In the rows, 128 means zero.
Each row of M is roughly a mix of the hidden directions of one of a few groups.
M (97 x 10):
[[145 143 127 100 145 164 138 130  75 130]
 [116 104 109 168 104 101 132 121 165 146]
 [148 146 137 101 163 164 137 131  89 141]
 [ 96 143 123 145 104  79 121 126 159 112]
 [115 115 136 146 115  96 108 128 183 148]
 [158 120 127 133 140 153  99 148 151 176]
 [166 122 108 115 137 141 123 132  78 159]
 [142 157  98 136 115 159 138 148 151 169]
 [ 93 140 129 148  97  82 128 129 158 121]
 [147  98 105 184 122 112 143 136 139 142]
 [ 94  99 158 171 118 111 111 130 144 119]
 [120 146  83 129 116 102 148 107 135  86]
 [149  99 114 143 128 132 114 132  68 145]
 [125 145 154  86 122 124  91 135  90 113]
 [123 180 114 116 140 134 161 133 141  92]
 [116 162 137 125  98 135 171 101 110 105]
 [135 154 139 148 130 131 192 129 134 106]
 [ 98  82 151 146 101 101 126 127 151 126]
 [125 151 137  72 144 156 111 124 115 152]
 [133  73 159 114 109 134 106 109 109 132]
 [132 107 129 150  98  77 101 126 153 133]
 [150 144 124 108 169 157 142 126  85 119]
 [123 163 122 121 146 129 174 132 143  86]
 [102 106 130 164 111  94 116 121 143  90]
 [137  96 119 139 134 106  83 127 124 172]
 [173 126 117 133 136 172 160 129 104 129]
 [131 142 109 125  93 126 155 134 182 146]
 [ 97 132 150 135 129 101 113 121 183 114]
 [122 163 129  95 139 135 147 117 126  75]
 [108 134 111 151 102  82 108 122 162 116]
 [127  80 114 134 150  82 105 136 121 119]
 [ 95  93 140 122 146  89 103 132 123 100]
 [142 113 117 168 119 121 138 149 173 160]
 [123 129 148 109 146 164 119 132  70 135]
 [166 112  90 136 139 139 107 147 145 164]
 [156  77 120 125 154 147  99 117 114 141]
 [145  99 120 137 101 110  72 113 120 136]
 [121 153 136 129 119 129 163 132 189 120]
 [120 165 148  98 132 143 154 123 120  82]
 [140 119 142 118 145 169 112 134 100 175]
 [165 113 135 115 142 175 131 125  92 147]
 [159 161  93 144 149 150 162 143 132 125]
 [102 140 129 142  93  95 122 113 175 129]
 [145  83 121 121 146 113 121 137  78 145]
 [172  99 150 162 138 141 151 114 106 125]
 [136  97 121 148 139  66 113 130 127 138]
 [156  96 117 107 138 131 118 123  72 138]
 [133 117 178 117 147 159 126 138  90 142]
 [167 122 114 131 153 151 139 137  86 158]
 [120 140 164 111 145 159 130 131  78 113]
 [104 147 138 118 137 139  81 139 117 173]
 [113 119 103 145 118 105 124 124 190 138]
 [152 111 101 132 144 148 125 131  70 142]
 [ 87 142  99  89 114 113 105 140 150 126]
 [113 138 122 156 103 123 183 122 142 101]
 [149  99 139 111 151 175 104 147 115 145]
 [ 85 137 143 123 115  84 149 138 149 105]
 [134 128  64 134 136  90 127 138 131 131]
 [123 123 116 123 127 116 170 121  73 102]
 [148 157 103 122 145 129  92 144 149 168]
 [ 80 145 130 115 135 107  85 141 143 147]
 [ 85 123 107 127 114  89 115 132 169 126]
 [145 158 122 100 143 159 160 127  96 103]
 [154 147 101 112 120 121 143 131 177 160]
 [119 102  99 137 111  93  90 119 155 147]
 [116 151 132 145 110 120 113 128 192 142]
 [135 108 105 133 106 135  79 122 129 170]
 [111  81 114 110 135  96 112 130  92 115]
 [139 153 154 155 114 147 148 112 176 114]
 [140 163  92 138  77 128 115 121 144 134]
 [104 130 116 139 130  80 121 123 163  90]
 [121 165 162 115 144 169 136 120 130  97]
 [139 167 138  97 134 146 160 125 110  90]
 [146 105  98 164 120  99 127 131 163 153]
 [108 148 136  91 158 150 115 130  98  95]
 [121  76 157 137 115 113 147 127  91 134]
 [ 88 134 134 143 152 109  90 135 149 161]
 [124 124 119 130 130 151 132 138 168 186]
 [ 99 123  99  98 144 115 127 137  81 106]
 [115  79 134 130 137 136 108 134 127 179]
 [ 99 181 122 125 115  99 118 133 148 105]
 [138 172 117 106 142 168 147 129  99 118]
 [ 89 119 123 139 120  80 101 129 159 127]
 [156 146 117 122 129 156 167 124  81 128]
 [143 148 132  93 148 175 153 138 103 129]
 [132 173 136 150 123 155 148 134 173 135]
 [122 130 126 119 123  86  98 118 181 139]
 [124  87 124 168 156 133 105 131 104 152]
 [121  87 135 135 104 101 155 108  93 109]
 [146 103 134 115 151 176 140 132 104 161]
 [172 107 138 126 154 158 140 128  88 126]
 [ 86 133 128 138  96  84 131 134 158 127]
 [126 114 124  92 151 125 108 128  71 119]
 [145  90 104 175 112 102 121 133 122 144]
 [119 103 122 178 114 103 141 121 161 147]
 [147 116 148 139 158 169 151 131 107 162]
 [152 127 168 106 139 143 131 129  79 109]]
One row of each group comes first, with its name. Which group is each row after those in?
[141 166 151 129 137 116 146 124 113  74] -> <5>
[118  85 121 149 103 108 165 115 125  99] -> <114>
[124  98 107 132 138 149  98 132 101 175] -> <95>

[131 145 108 135 132 124 180 124 153  86] -> <5>
[123 103 106 132 118 112  91 127 153 177] -> <95>
[129 183  94 130 102 127 155 115 138 129] -> <114>
[100 107 149  94 126  89 117 135 122  94] -> <5>
[141 105 167 114 144 117  94 123  88 112] -> <5>
[155 124 146 107 154 172 144 130  90 133] -> <5>
[100 157 149 109 109 135 151 125 150  84] -> <95>
[146 146 126 155 135 132 117 135 191 141] -> <114>
[153  81 144 162 137 138 158 145 120 137] -> <114>
